In the rows, zero is written as 128.
Each named turn below is shown by a few rows before and after it. Which turns, in which order, take the first row of each later pair to the second? The first pair is answered.
G (before -> after):
[127 152 167 109 106 141  97 117  70 138 112 104  96 102 142 166 107  92
 141  81 145 139  85  67 118 101 139  90  68 147 148 137 102 149 136 137
 128 149 141 176 105] -> [132 135 132 116 101 148 117 123 112 150  94 125  84 123 112 142 178  85
 109  96 139 157  92  69 141 139 123  58  42 153 124 142 106 139 116 141
 137 133 140 155 123]
[163 137 126 140 113 128 113 144 127 148 133 129 165 127 147 113 172 129
 129 118 143 124 121 115 147 109 130 124 114 147 130 131 120 116 108 126
 150 109 131 145 165] -> [159 140 105 131 113 115 116 142 138 151 139 143 169 129 141 116 170 136
 125 124 143 124 138 127 141 120 124 121 124 141 135 126 115 113 111 127
 156 110 122 138 161]
[135 126 115 137 156 146 162 146 136 171 127 144  66 150 114  82 174 129
  94 107 137 160 108  89 124 119 120 107  95 198 101 142 126 100 157 157
 121 151 102  87 104] -> [123 136  78 116 160 113 157 148 149 172 149 175  78 153 110  93 147 150
  96 116 141 148 141 116 110 132 107 113 129 179 119 128 116  97 167 161
 127 157  79  80  97]
[136 125 109 168 129 109 180 157 130  88 167 132 169 127 133  96 149 150
 101 107 130 142  92 143 122  91 170  64 126  95 142 151 120 170 113 118
 136   2 101  75 114] -> [131 129 104 161 132  99 176 155 128  85 175 136 174 126 136 105 131 157
 106 107 133 134  97 149 114  88 169  70 140  90 150 146 118 173 119 119
 136   6  96  74 109]
V (before -> after):
[162  84 124 176 150 175 136 168 145 109  74  94 123 197 166  72 188  62
  93 147 172 148  85  81 188 137 159  87 145 155  83 113 124 148  99 151
 220  33 169  92 116] -> [148 102  31 117 157  99 164 140 162 139 106 184 129 196 112  97 157 116
  92 168 155 147 164 112 150 189 112  76 167 139 121  73  99 131 125 178
 253  73 118  55  77]
[152 161 124 150 126 133 129 135 132  86 138 126 152 151 140 127 133 149
 139 116 127 113 118 122 105 121 146 138 139 129 122 155 139 109 146 125
 108 101 114 134 152] -> [152 167 110 133 128 118 141 118 125  96 141 147 148 144 121 135 127 164
 142 118 116 120 137 118  90 135 131 131 129 133 134 145 132 104 153 139
 114 123 103 126 135]
[125 127  49  93 121  84 125 137 149 122 152 169 165 149 121 108  76 156
 138 141 120 154 173 138 122 126 118 109 176 111 152 112  81 123  88 109
 112 117  72 119 105] -> [150 120 150 106 114 138 146  99  76 128 105 111 126 111 119 107  90 134
 157 113  94 190 117  56 117  88 136 104  76 162 141 128  93 125  83 124
 104 160 117 136  91]
[ 80  49  72 128  93 172 167 144 183 103 178 161 110 117  61  94 124 134
 124 185 157 123 141 204 153 114 147  94 142 123 107 109 196  71 144 144
  70  97 134  69 142] -> [ 94  53 113 114  91 185 196 101 132 120 153 157  84  84  33 105 121 141
 139 172 130 149 133 151 133 107 140  83  72 157 114 102 193  63 150 167
  74 150 145  68 119]
B (before -> after):
[ 97 134 112  96 134 106 152 132 106 147 155 171 143 112  87 157 111 152
 139 160 110 137 192 181  89 115 128 100 174 100 163 103 121 105 123 129
 150 141 118  99  93] -> [ 94 138 147 112 135 120 124 151  92 125 162 134 156 110 129 159  77 140
 153 149 126 119 169 188  96  81 153 126 204  89 162 113 125 122 125 111
 134 121 127 120 101]
[125 118  68 113 135 109 145 115 130 134 147 164 114 138  85 123 154 164
  95 155 113 139 167 148 112 156 122  91 128 129 133  95  95  98 120 130
 136 146  79 120 123] -> [113 122  86 132 138 111 105 147 134 106 170 132 142 145 138 129 107 153
 103 152 142 104 153 180 122 125 149 124 193 102 134 103 101 115 124 103
 116 108  82 142 138]
[158 123 177 167 138 196  93 146  56 134  80  74 134 154 189 153 120 119
 181 106 126 112 101 105 137 108 156 183 128 155 107 158 134 144 111 145
 161 128 147 146 130] -> [168 116 140 143 135 181 139 110  64 169  59 124 105 148 121 148 174 137
 164 113  94 151 129  78 127 154 120 143  67 182 106 147 127 121 109 176
 184 167 139 114 112]
Q (before -> after):
[ 99 132  57 134 134 147 119 154 166 104 171 180 146 139 118  94 193 134
  99 182 149 141 128 176 128 189  99  83 150 123 134 110 121 115 131 118
 140 108 116 105 163] -> [108 149  95  93 138 137 149 100  93 124 162 189 127  93  90 128 149 163
 131 162 115 164 139 126  79 174  88  86  93 152 165  93 109 109 154 151
 149 184 113 105 113]
[154 103 146 144 108  74 137 114 100 134 119  61 168 168 117 137 187 117
  98  91 158 127 183 110 122 136 101  68 108 150 163 160 146 147  82 157
 172 129  96 125 132] -> [152 112 168 136 113  68 130 107  72 128 130  49 177 153 133 156 140 128
 118  84 158 117 182 106 107 115 107  88 121 147 179 155 143 153  95 156
 170 145  95 138 118]
[126 130 145 144 138 136 114 144 122 113 158 109 144 133 160 123  88 130
 142 111 139 100 122 136 142 118 147 142 173 104 138 133 125 129 133 111
 135 111 138 144 138] -> [134 113 112 151 131 145 142 141 157 131 133 132 122 152 121  95 170 119
 109 123 127 126 126 127 164 160 126 104 130 117 114 138 129 114 116 122
 146 106 142 122 152]
R (before -> after):
[122 110 153 143 113 133 115 148 118 121 134 141 122 134 151 128 120 103
 138 135 135 125 103 138 127 103 114 142 138 130 136 126 126 148 156 106
 115 112 153 167 132] -> [123 109 148 145 111 133 114 151 127 122 131 144 125 141 149 123 127 100
 134 137 138 123 103 143 132 107 115 140 140 128 131 129 127 144 154 105
 116 107 153 164 135]
[154 122 131 125 118 123 127 124 125 104 120 109 143 117 152 149 106 129
 145 126  97 128 149 128 116 114 148 132 137 148 130 111 130 141 180 148
 164 147 129 136 119] -> [150 120 106 129 118 115 118 137 149 100 127 118 150 131 158 145 112 129
 134 133 105 121 156 148 124 125 145 130 161 133 128 111 127 143 177 143
 164 128 123 133 128]
[137 141  59 143  98 172 129  98 185 137 121 192  98  99  88 136 186 150
 178 171 126 129 100 119 109 157  96 169 157 185 112  87  89 133 134 158
 113 101 103 101 162] -> [143 141  83 142  97 182 138  86 165 143 109 183  88  86  84 141 189 152
 182 164 117 139  91  96 103 148  98 168 129 199 114  88  89 131 135 166
 115 119 111 103 154]
[152 127 132 105  97 136 142 108 142 158 138 146 135 181 152  94 162 171
 124 133 127 121 195 158 143 140 139  79 114 113 117 104 132 124  77 124
 111 138  71  71  83] -> [156 124 152 105  94 146 149  96 127 163 130 138 126 172 146  94 170 167
 124 130 119 132 186 139 141 134 138  74  87 128 115 106 133 123  76 132
 113 150  80  74  79]

Between the rows of a pair lie two turns.
[101 143 107 112 145 155 158 185 147 131 140 104 145 110 113 148  82 150
 102  96 161 123 165 131 106 134 167 161 155 113 152 125 139 117 136 108
 173 115 145 132 132] -> [110 130 110 117 139 172 185 175 155 145 112 109 122 110  84 131 139 138
  81  99 146 153 156 106 120 152 158 136 103 133 135 129 145 104 121 118
 178 122 159 120 141] | Q R
[159 166 101 107 133 153 131 148 103 138  95 138 165 160 187 163 172 149
 101 107 115 111  95 107 117  95 142 145 147 130 149 139 143 118 166  97
 141 115 120 170 169] -> [164 170 109  98 133 152 141 131  86 145  89 139 156 147 172 168 170 156
 107 104 102 121  97  89 105  95 138 139 123 140 154 136 141 113 173 108
 144 136 123 167 159] | V V
[103 122 113 142 115 122  89 147 157 125 142 136 113 154 133 105 107 113
 129 152 150 102 128 145 138 162 139 174 154 131 128 110 145 125 115 125
 139 115 103 112 141] -> [112 112 113 143 110 132 109 134 160 137 123 143  95 155 109  96 148 108
 115 155 135 122 127 124 143 180 128 153 112 149 117 114 146 116 105 136
 147 128 109 103 141] | G Q
[158 215 191 132 174 147 116 118 120 122 110 150 118 152 121 152  95 115
 165  75  81 142  93  85  99 113 137 137  69 107 135 105 134 116 120 124
 112 156 152 147  93] -> [157 206 198 156 168 166 102 140 139 111 104 129 122 169 139 135 116  95
 155  75  96 138  75  94 125 108 151 136  79 102 116 119 143 121 106 108
 101 123 163 155 117] | V B
[124  89  83 151 105 181 157 114 120 124 158 132 109 148  63 154 179 133
 113 136 127  71 114  59 150 114 112 116  81 172 102 139  93 145 129 157
 117 186 144  98 149] -> [113 108  68 122 114 145 150 105 108 124 186 155 124 137  67 182 117 160
 131 135 129  57 141  75 122 106 103 136 116 159 132 124  80 149 150 162
 121 204 122  97 125] | B Q
[165 125  84 146 109 119 147  83 140 131 113 105  99 128  94 142  98 126
 119 141 132 151 130 134 127 153 118  87  67  77 116 117 119 166 121 142
 123 162 116  82 107] -> [165 128 131 158 111 138 126  90 112 115 115  66 105 118 129 150  65 116
 136 127 143 138 101 125 128 114 143 110  76  77 116 127 126 177 123 131
 109 155 132 102 110] | Q G
[116 104 125 170 126 159 105 169 159  91 134  81 160 170 177 115 165 107
 108 124 155  97  90 134 160 104 156 157 163 118 118 161 135 128 124 108
 116  79 171 153 166] -> [133 101 112 128 125 144 175 100 136 142 100 137 113 142  82 119 215 132
 102 125 103 155 124  74 131 152 109 110  53 167 125 142 123  98 131 161
 150 160 163 115 122] | G Q
[148  89 137 167  99 154 141 155  95 100 107  90 103 142 101  95 156  71
 110 121 114 137 105 116 160 137 121 144  98 143 101 133 137 144  95 122
 124 102 140 140 152] -> [145  97  94 125 100 112 170 125  91 127 115 144  93 130  58 110 149 105
 112 128  91 150 151 116 133 168  90 130  85 148 124 108 124 131 112 147
 146 147 116 117 120] | Q B
[111 153 108 133 111 156 140 105 129 117 134 147 117 109 115 166 139  88
 155 125  93 146 143 100 102 110 112 108 101 127 101 154 149 151 123 141
 168 125 130 121 131] -> [110 152 124 146 108 165 125 115 128 106 136 127 123 111 136 164 132  79
 159 120  98 140 129 102 109  94 125 118 111 123  97 164 152 159 118 129
 158 109 135 132 138] | Q G
[104 181 159  88 117  96 148 116  70 101 127 128 133 131 127 182 110 175
 127  93 136 126 146 113  88  86 144 179 152 128 164 151 173 113 108 109
 120 132 104 163  73] -> [113 155 108 105 107 108 177 124 130 120  96 156 111 162  82 142 226 157
  76 112 125 158 149 111 128 143 119 129 109 140 129 159 177  93  77 112
 136 109 107 133 103] | Q Q
[117 152  53 117 140  92 115 150 148 143 144 180 170 151 158 127 140 135
 119 147 156 127 181 150 115 153 140 154 195  91 149 121 109 133 152 143
 106  96 118 106 109] -> [129 165 136 105 140 111 123 114  66 143 134 143 154 105 167 153  80 141
 160 122 139 139 154  93  82 103 155 175 150 118 168 120 108 138 170 157
  98 146 137 128  73] | G V
[146 160 130 180 126  81 152 167 119  85 139 169 156 114 115 142 128 141
  88 135 128 105 177 118 112 149 129 132 157 146 119  69 121 105 110 140
 185 172 113  91 111] -> [146 158 126 187 124  83 146 176 129  80 140 168 157 120 122 139 131 135
  85 137 134 100 173 125 119 150 131 134 169 140 114  70 124 106 107 136
 182 159 110  93 119] | Q Q
[159 142 108 151 109  95  62 117 176  95 143 113 172 159 118 122 169 149
 115 180 164 101 159 138 158 137 156 121 159 126 136 150 147 113  98  78
  73  87  82 132 136] -> [182 141 186 147 106 129  90  72 110 108 108  82 137 117 102 134 171 146
 138 155 135 136 126  63 138 111 160 116  70 172 135 156 153 111 102 101
  72 144 108 141 110] | R R
[117 110 116 150 132 145 105 172 172 112 126 121 143 158 159 108 141  95
 112 131 153 113 115 158 154 136 142 139 170 117 123 130 139 130  98  97
 136  78 136 133 157] -> [125 135 169 104 138 130 131 107  79 130 122 124 123  97 138 154  66 131
 160 107 120 132 128 102  93 106 133 152 112 145 161 112 124 126 133 132
 144 169 137 139  98] | Q Q
[134 142 147 128 122 140 153 133 125 129  92 131 116 118 119 119 112 138
 124 130 122 126 108 126 107 150 128 116 100 129 108 118 106 128 122 106
 119 130 125 142 115] -> [130 147 128 121 124 123 151 135 133 129 106 146 124 121 118 127  99 148
 125 132 123 117 122 141 102 157 123 120 119 118 116 109 100 127 127 108
 121 130 115 137 110] | B G
[136 163 131 128 144 114 154 110 115 121 111 132 181 128 139 119 137  85
 154 152 144 105 129 111 131 145 112 121  74 151 102 132 142 175 142 179
 144 178 129 167 144] -> [136 159 120 133 141 117 152 119 128 121 108 132 180 139 138 111 154  80
 146 153 147 104 129 115 142 155 112 115  76 151  95 136 145 171 134 175
 145 166 130 163 153] | V Q
[142 173  90 131  63 139 120 155 200 185 122 157 150 125 129  98 145 151
 124 119 144 165 178 118 127 153 167 191 169 116 114 135 130 119 133  70
 157 122  95 141  88] -> [146 183 116 114  65 134 128 132 161 188 123 152 146 102 124 116 109 164
 146 106 132 172 180  95 101 136 165 197 150 125 131 127 126 120 148  82
 158 159  95 147  64] | Q G
[125 130  95 120 128 117 137 127 158 129 157 175 120 134 112 132 116 137
 142 126 148 119 153 148 107 125 114 120 156 132 134 117 134 130 153 134
 126 118 113 117 120] -> [125 137 130 119 131 123 131 121 130 124 158 155 120 117 127 142  84 138
 161 114 148 116 140 137  97 101 125 135 154 136 140 119 134 137 160 135
 118 129 120 130 111] | Q G
[ 96 157 140 109 147 135 135 145  93  97 117 134 116 107 118 130  39 138
  95 132 166 107 102 128  96  80 167 193 131 147 163 101 104 108 138 120
 122 116 125 140 122] -> [ 99 134  74 119 139 135 162 154 161 118  96 173 102 139  70  94 140 129
  48 155 160 131 118 137 132 142 140 149 104 153 137 102 107  89 115 126
 137  92 120 107 149] | R Q
[125 223  98  90  49 140 142  81 171 146 135 116 139 168 139 159 124 146
 164 108 131  75 123 138 156 178 111 137 168  74 176 143 102 171 187 201
 186 144  94 127 116] -> [140 213 169 117  45 192 140  77 137 137 107  60 124 155 159 147 140 118
 171  93 124  87  70  95 170 145 135 140 120 100 155 164 118 181 176 195
 170 144 128 146 126] | G G
[144  84 130 142 107 147 120  93 112 158  30  88 116 109  97 117 205 116
  91  93 140 177  60  77 121 119 126 127  54 208 135 137  65 132 119 145
 123  93 154 142 205] -> [130  97  52  96 114  84 141  73 132 181  55 164 126 110  51 137 180 161
  91 111 128 176 125 104  90 162  87 118  77 192 166 105  45 117 142 166
 149 123 110 115 175] | V V
[112 132 119 118 137 136 134 125 118 119 130 122 121 128 130 137 111 131
 145 114 127 116 126 129 122 133 132 134 130 138 141 143 109 130 119 122
 130 140 131 132 118] -> [111 131 109 116 137 133 141 123 123 126 129 131 117 129 122 137 121 132
 140 118 125 117 132 129 124 141 126 127 124 139 139 139 108 127 119 125
 134 141 127 127 118] | Q V
[117 125 139 140 116  92 124 147 140 133 115 119 120 130 142 147 130 133
  96 149 166 142 111 162 139 141 133 101 144 127 137 136 147 153 112 117
 128  73 135 141 149] -> [129 127 179 134 116 101 135 125 103 140 101 105 106 106 136 156 120 137
 110 136 151 155  99 128 125 124 136 102 105 147 142 137 149 153 117 128
 126 104 146 146 133] | R R
[121 124  81  81 116  84 130 101  87 136 124 187 141 127  96 159  93 149
 124 115 116 154 167 158 127 138  86 123 141 122 163 100 105 127 165 127
 138 152 123 123  97] -> [123 123 153 106 118 119  98 116  52 109 123 124 146 117 152 162  50 126
 149  94 132 136 119 147 133  82 124 155 154 119 160 119 114 145 165 107
 117 135 148 158 109] | B B
[136 126 117 111 124 129 150 123 132 152 113 150 115 132  93 115 158 125
 112 141 114 147 137 117 130 148 107  99  93 156 131 108 137 103 138 145
 144 169 127 110 123] -> [137 135 182 124 124 149 124 128  92 133 114 100 122 116 138 128 109 113
 137 121 123 132 103 105 125  98 136 129 103 157 137 121 145 119 143 133
 125 166 146 139 122] | Q G
[164 108  72 122  71 142 140 129 170 123  87 140 125 159 141 156 127 118
  77  90 168  92 165 145  91 153 124 102  95 113 152 120 181 129 132  99
 153 145 141 124 123] -> [162 112  95 130  71 149 119 140 159 106  96 118 134 155 172 161  99 115
  88  83 182  76 150 151  92 128 139 120 119 104 157 124 184 138 134  88
 143 134 143 141 126] | B G
[119 152  78  93 128 109 142  96 134 166 130 178 137 119  89 137 122 156
 126 138 110 135 180 123 117 164  98 118 104 143 140 104 115 105 140 154
 143 176 101 110 110] -> [113 164 151 112 130 128  97 118  94 129 149 112 160 105 162 158  40 141
 161 118 135 100 142 128 112  96 142 165 150 125 150 116 121 132 149 131
 116 156 118 153 114] | Q B
[123 100 203 133 132 160 134  78  80 119 103  86 123  75 138 138 105 112
 142 128 109 147 101  99 135  96 150 149  68 154 118 134 131 134 137 130
 132 175 161 147  89] -> [119  91 201 160 130 175 107 117 111  98 110  62 139 100 171 122 119  91
 130 132 133 127  81 128 164  90 167 156 111 133 102 148 140 146 123 105
 120 122 168 158 118] | V B
[112 139 175 154 131 145 109 163 111 108 132  79 142 131 171 111 132  94
 134 114 128 117 105 124 148 117 160 141 129 147  98 130 140 132 113  89
 105 104 127 144 142] -> [117 145 193 137 133 142 126 135  79 118 125  83 131 108 156 124 112 106
 149 107 113 129 108  96 126 112 155 140 100 162 111 122 135 129 126 102
 109 140 126 143 122] | B Q
[128 174 155 145 151 111 131 116 116 142 145 156 100 146  99 140  75 128
 134 154 118 137 172 136 104 141  70 158 175 106 161 111 126 169 155 139
 129 164 118 158  67] -> [126 168 175 175 147 132 103 145 129 120 146 120 113 162 135 126  76 106
 130 150 136 118 145 151 127 121  91 171 203  94 146 127 136 180 145 114
 112 120 134 173  94] | Q G
[113 131  88 128 124 106 111 147 157 118 163 155 156 160 131 131 113 138
 117 138 155 116 151 172 124 142 115 126 185 101 128 120 125 144 139 113
 130 106 117 127 132] -> [133 120 104 117 120 124 157 105 134 145 126 167 116 142  81 125 169 137
 109 133 120 162 146 117 121 161  99  93  92 144 119 118 124 126 132 146
 144 152 131 113 118] | Q R
[180 119 121 139  87 139 123 152 182 130 128 145 172 121  85 121 147 125
 102 107 121 138 144 113 136 135 113  76 121 123  97 169 127 130 101 108
 168 105 185 147 110] -> [175 124 149 147  87 148 102 162 167 115 139 117 186 116 117 131 109 118
 117  99 134 124 129 117 134 106 131  99 146 117 102 173 132 143 103  97
 156  96 192 163 111] | Q V
[ 66 161 148 112 189 140 129 134 129 165  95 114 137 116 177 137  73 156
 139  72 129 142 150  90 100 169 171 193 136 120 102  73 112 120 198 155
 120 124 123 157  70] -> [ 60 149 120 135 185 145 114 170 177 152 100 111 149 149 190 112 105 140
 118  87 150 132 144 122 131 180 176 191 173 100  79  81 121 125 180 135
 116  76 123 156 105] | G V
[137  86  69 143 132 142 115 119 185  79 145 140 121 149 132 135 149 124
 109 125 134 146 129 174 161 148 130 124 144  98  72 144 122 121 133 118
 124  91 145 148 142] -> [129 100  50 117 137 114 121 102 170  88 161 169 126 134 120 156 108 151
 122 126 130 142 156 181 134 154 117 130 159  92  97 125 112 118 150 129
 131 119 125 142 117] | V B
[123 146 100 124 126 117 118 133 142 108 154 146 140 134 147 134 105 141
 127 144 140 105 127 158 130 124 125 112 159 117 149 152 120 127 134  96
 121  87 122 143 134] -> [126 149  91 106 127 104 136 116 135 119 153 167 134 123 125 142 105 155
 128 145 128 116 143 150 116 135 111 105 143 122 156 142 115 121 142 109
 133 112 115 134 120] | Q G
[140 113 141 139  95 123 153  91 131 148  97 140 115 111 110 113 169 123
 121 127  92 143 126 105 141 130 122 125  93 161 107 141 113 136 114 132
 142 121 136 124 106] -> [123 115 101 144  98  99 127 127 169 132 126 152 144 138 133 111 151 126
 114 139 117 114 143 159 152 137 125 138 168 125 111 138 111 145 114 112
 136  79 119 121 119] | V G
